(in the rows, 128 means zero)
Which row each row swaps with, under one turn or mirror:
zif: [141 123 123 132 110 142 149 142 133 114 105 113  92 108 151 120 112 136
 155 126 139 149 111]
Vug: [139 137 136 114 131 137 149 134 130 137 150  94 143 119 140  94 138 148
 125 150 159 106 109]
tal: [129 140 147 111 108 119  97 147 125 137 138 112 154 125 141 143 148 149
 137 154 111 161 107]
lof: [126 153 162 144 142 130 143 152 117 150 124 107  98 104 118 118 127 127
 135 130 144 115 139]
tem: [141 135 142 118 131 140 151 138 127 142 152  94 153 122 142 108 146 152
 118 144 153 109 116]
Bar: [128 133 126  98 109 101 112 109 142 103 138  99 117 115 136 158  98 141
 143 129 141 143 126]
zad: [119 118 161 106 143 142 105 124 102 146 142 124 134 114 126 141 100 110
 150 163 113 146 111]
tak: [134 134 153 125 134 169 122 107 153 133 136 116 127 132 127 145 100 134
 120 163 129 113 141]
fetik: [123 145 132  95 110 100 104 112 146 107 137  97 114 114 143 152 106 144
 141 131 146 142 131]
bugag: [128 153 153 143 129 148 146 132 129 163  98 118 119 127 135 140 123 112
 131 158 122 137 130]
Pira: [121 108 150 137 122 116  97 132 124 136 125 135 111 114 119 150 103 120
 136 154 114 164 112]
likip: [139 137 145 110 131 139 134 151 150 123 129 100 124 114 133 130 120 151
 104 187 121 156 100]
mafi: [136 130 157 128 141 164 127 110 150 131 141 111 128 126 122 148 100 128
 118 158 136 115 144]
luz: [120 154 140 123 148 105 119 172 122 144 113 105 110  95 127 118 133 117
 129 145 139 148 133]
Rupe: [125 111 156 137 102 119 101 102 116 147 159 120 135 127 142 132 121 136
 157 130 134 116 103]
Vutu: [116 146 146 104 120  92 113 125 122 147 145  91 116 136 164 113 144 118
 131 124 154 141 122]
Zufud: [144 142 107 112 112 110 125 130 136 134 101 106 102 112 154 117 116 124
 157 128 152 146 113]
Belaz: [126 119 145 105 150 132 138 144 106  98 138  94 122 101 140 128 108 124
 149 110 154 121 109]
sog: [116 122 163 100 134 141 107 114 102 145 153 111 134 107 133 138  97 114
 150 167 113 138 115]
rizo: [150 129 133 135 107 150 143 136 146 137  97 122 125 137 150 145 123 126
 123 142 112 135 112]
Sekom: [133 146 168 158 132 155 132 126 140 150 146 117 102 117 142 129  96 123
 137 150 129 106 121]
fipam: [133 124 148 112 131 122 120 116 120 141 128 103 119 128 130 125 138 178
 126 137 177 153 117]
Zupar: [131 111 137 122 116 153 134 145 144 139 135 115 127 147 166 130 144 110
 107 149 112 121 102]
Sovi: [119 117 118 111 122 149 103 149 147 121 151 129 139 137 148 132 136 126
 110 168 121 142 109]
roz: [122 109 150 141 122 110  97 131 124 125 128 138 113 110 123 145 101 120
 146 148 113 161 113]
neb: [114 116 157 124 111 152 146 126 122 102 152 124 127 131 146 115 114 169
 123 131 142 138 112]
tekar: [126 114 141 107 144 145 126 143 109  97 139  89 126  96 146 138 116 128
 146 114 147 114 116]
sifi: [122 145 127  98 107 102 113 110 141 101 135  97 113 117 138 154 105 144
 141 127 146 137 128]
Par: [ 94 143 134 107 141 125  92 141 138 118 155 118 132 108 131 126 125 135
 122 175 147 153 128]
pog: [137 114 135 125 118 155 132 145 140 141 138 113 125 146 163 126 141 108
 107 155 110 124 103]
salog: [134 148 113 117 133 107 127 117 139 155 102 100 109 122 137 124 127 112
 130 146 165 127 136]
pabi: [134 114 143 106 150 138 122 144 112 102 132  96 127  99 143 134 113 126
 158 109 146 116 113]
reze: [111 144 151  98 122  94 108 122 131 150 143  97 119 137 165 113 143 115
 131 126 156 138 119]
dozav: [112 145 151 100 115 105 115 127 123 141 162  95 124 143 159 111 140 128
 124 128 165 133 125]
nofe: [118 113 164 111 135 154 118 115  98 155 146 116 136 115 135 129 102 116
 151 170 119 128 111]
minod: [123 138 120 136 111 101  97 133 132 122 140 111  96 104 145 158 110 131
 156 127 138 130 109]
pok: [129 163 131 111 128  96 121 114 138 158 109 102 113 120 142 117 121 118
 139 144 165 135 133]
Danu: [118 109 149 125 144 132 148 122 122 147 126  92  89 131 136 132 124 144
 118 122 166 126 105]
vuso: [147 105 139 129 108 139 145 138 109 154 118 133 109 123 135 103 111 142
 140 139 120 141 104]
zin: [130 126 152 104 139 128  96 146 151 142 125 101  96 123 149 138 108 119
 123 160 113 170  95]
Netos: [129 119 135 114 109 153 119 152 140 128 154 117 134 151 159 133 138 120
 105 158 114 128 105]
disob: [146 120 120 121 103 121 108 147 121 140 125 129  92 105 134 120 111 129
 155 146 110 148 102]
vep: [109 152 146 135 136 132 125 126 123 162 113 118 101 108 125 131 124 114
 147 170 140 153 140]
mafog: [133 137 143 107 106 110  87 133 120 140 139 115 150 121 140 136 142 156
 139 147 132 164 108]
Tepe: [ 90 149 142 126 139 129 102 133 130 124 142 117 116  94 124 128 119 134
 140 170 161 159 134]
Vilo: [124 145 150 136 134 122 113 157 151 111 156  90 135  99 147 132 121 105
 132 149 127 102 108]
kiriv: [137 140 138 103 109 112  99 142 129 140 145 106 158 120 148 133 143 148
 134 156 116 160 106]
dek: [149 138 148 129 103 139 141 125 146 140  93 114 116 137 152 140 115 124
 126 138 106 149 118]
Gisa: [123 124 139 103 139 125 121 154 110  96 132  85 128  95 153 139 118 124
 152 117 144 126 111]
Rup: [137 142 142 120 131 145 156 144 135 131 147  97 146 117 135 106 133 146
 109 161 149 109 107]
Gipiz: [103 149 165 107 117 115 135 121 122 128 156 105 130 141 151 106 129 149
 124 123 162 139 127]
kavu: [119 126 164 102 140 136 117 119 100 146 144 114 134 109 125 139  97 111
 154 164 106 133 111]
Sofaf: [134 127 154 124 132 169 132 110 151 133 141 116 125 131 130 149 107 136
 115 160 130 108 138]
gek: [129 121 156 138 147 121 147 138 136 117 132 104 101 105 125 105  94 124
 128 123 162 119 122]
Sur: [136 113 139 117 114 153 135 153 144 138 136 114 126 145 163 128 138 115
 107 151 111 123  99]
suduv: [112 143 149  99 122  94 110 126 123 156 140  95 119 137 161 114 145 118
 132 128 160 137 121]
mafez: [126 122 154 147 151 120 143 135 131 115 136 110 106 103 125 107  97 121
 130 131 158 114 124]
Lat: [119 114 145 138 109 162 147 130 128  99 138 125 112 109 141 122 107 158
 137 143 140 150 107]

likip is swapped with fipam
mafog is swapped with Rup
Gisa is swapped with nofe
Lat is swapped with Tepe
mafi is swapped with Bar
Rupe is swapped with Vilo
bugag is swapped with Zufud
dek is swapped with salog

Which row each row swaps with, under one turn or mirror:
fale: [144 123 152 123 107 157 122 163 122 114 141 112 117 113 130 133 123 128
 157 143]
fefo: [142 129 171 137 110 167 119 153 130 135 132 121 120 133 142 121 115 129
 122 140]
deda: [118 136 158 124 139 123 107 147 129 118 116 120  96 126 128 122 108  97
 137 139]
vafu: [115 135 132 128 119 119 130 123 114 124 124 122 145 102 154 100 102 125
 138 153]
kuf: [136 135 139 136 132 154 119 139 108 127 112 134 158 129 161 115 133 137
 139 134]
gamuf: [125 162 126 107 114 108 141 141 118 129 123 100 143 140 129 124 153 106
 121 109]
beg: [104 110 162 158 112 134 120 135 122 136 154 135 117  98 134 125 130 112
 116 143]
sofug: [140 143 133 114 108 117 130 143 122 126 138 103 104 114 142 140 152 151
 137 137]
kufi: [134 119 126 118 110 149 121 152 128 131 142 131 143 132 116 153 167  97
 139 124]
Bepi: [ 94 140 148 140 110 103 128 149 106 124 155 112 120 100 121 145 147 110
 119 123]
midu: [111 113 121 143 126 115 145 116 136 127 128 148 119 123 111 112  96 116
 106 104]
Sanom: [134 111 105 139 130 150 151 137 125 127 154 100 132 153 146 157 126 136
 116 127]
mal: [144 115 105 142 135 149 140 126 132 109 138 109 122 143 134 165 138 137
 120 120]
rorep: [103 103 121 111 130 136 130 127 116 117 120 143 108 120 110 140  97  99
  98 115]
roto: [120 132 139 110 120 136 112 135 122 116 133 142 142 113 130 153 135 110
 166 148]
Kazit: [126 115 119 128 125 156 150 140 113 108 143 107 134 161 150 135 135 153
 123 127]
peke: [121 111 106 128 130 160 134 143 126 115 142 107 122 156 139 152 147 143
 115 111]
pimug: [128 118 116 125 125 118 123 144 111 141 128 156 160 118 154 139 111 111
 146 134]
tulo: [109 121 113 132 138 119 130 156 112 118 120 130 158  95 136 117 110 130
 140 107]
feka: [105 111 129 135 116 146 140 128 134 134 123 153 106 116 105 124  90 118
 104 120]
nuzan: [114 109 138 138 143 151 118 126 111 123 138 109 133  92 146 105 112 102
 135 122]
Gir: [107 112 125 147 113 133 141 109 123 132 127 153 123 120 110 144  95 115
  98 109]
fel: [128 138 111 133  97 143 136 171 124 103 142 119 151 117 136 125 153 103
 132 118]
pof: [130 150 144 143 130  93 140 152 129 146 144 115 116 132 146 146 140 105
 109 119]
kekef: [ 99 126 111 129 110 127 102 167  84 127 133 107 138 141 131 136 128 112
 137 118]
pidib: [116 157 137  98 110 107 130 140 121 129 123 106 153 133 124 138 152 114
 110 118]
rido: [120 107 125 114 118 131 151 123 123 127 119 158 104 129 101 124 106 114
 108 117]
Bavis: [124 110 109 133 121 145 144 130 109 120 149 111 109 157 143 143 137 155
 117 129]
gipa: [112 127 140 118 122 119 124 120 113 126 111 125 145 106 138 110  96 128
 125 159]
nuv: [ 99 106 127 128 116 122 154 115 139 139 122 133 107 123 109 130 109 120
  99 106]
bogip: [128 107 138 124 104 148 125 177 106 128 130 123 147 122 122 117 136 110
 105  94]
Roru: [138 108 134 139 147 116 121 139 138 112 128 106 100 129 105 140 130 105
 126 102]
Zizu: [123 151 124 106 117 110 136 146 112 128 120  87 141 142 121 136 153 119
 110 122]
zomis: [106 148 165 142 100 141 125 134 139 112 135 145 131 118 150 112 124 105
 120 132]
Bipan: [117 180 149 134 128 126 131 141 139 141 124 112 125 145 131 141 126 131
 132 112]
Volur: [132 155 140 146 116 121 144 161 111 142 115 120 128 113 116 109 138 109
 100 105]
zedu: [121 157 131 124 112 155 123 133 115 149 138  98 131 140 116 136 137  89
 130 103]
ded: [116 120 137 122 111 135 164 136 126 127 120 147 114 126 100 113  96 111
 102 116]
binut: [106 112 121 154 106 140 101 121 102 142 137 127 136 146 119 146 102 131
 143 120]
Tuk: [110 123 138  99  95 109 122 129 103 134 118 153 132 100 127 125 129 131
 128 113]
vuvon: [ 99 119 168 119  93 131 119 155 100 121 141 129 129 122 121 129 135 112
 119  93]
gep: [117 125 106 129 127 155 126 136 113 121 145  98 105 153 137 163 121 134
 114 139]
Rotep: [112 107 135 126 124 132 151 119 134 136 129 151 126 127 117 134  93 100
  97 111]
vimo: [124 104  96 124 123 151 144 124 134 130 132 108 126 150 137 151 131 151
 137 129]
zile: [120 133 136 122 119 117 127 133 120 123 125 115 150  92 143 115 108 133
 129 163]
Bipu: [135 128  97 140 129 141 138 125 135 124 144 110 132 167 138 143 133 143
 133 119]

kuf is swapped with Volur
Bavis is swapped with rido
binut is swapped with Roru
ded is swapped with Kazit
bogip is swapped with fefo

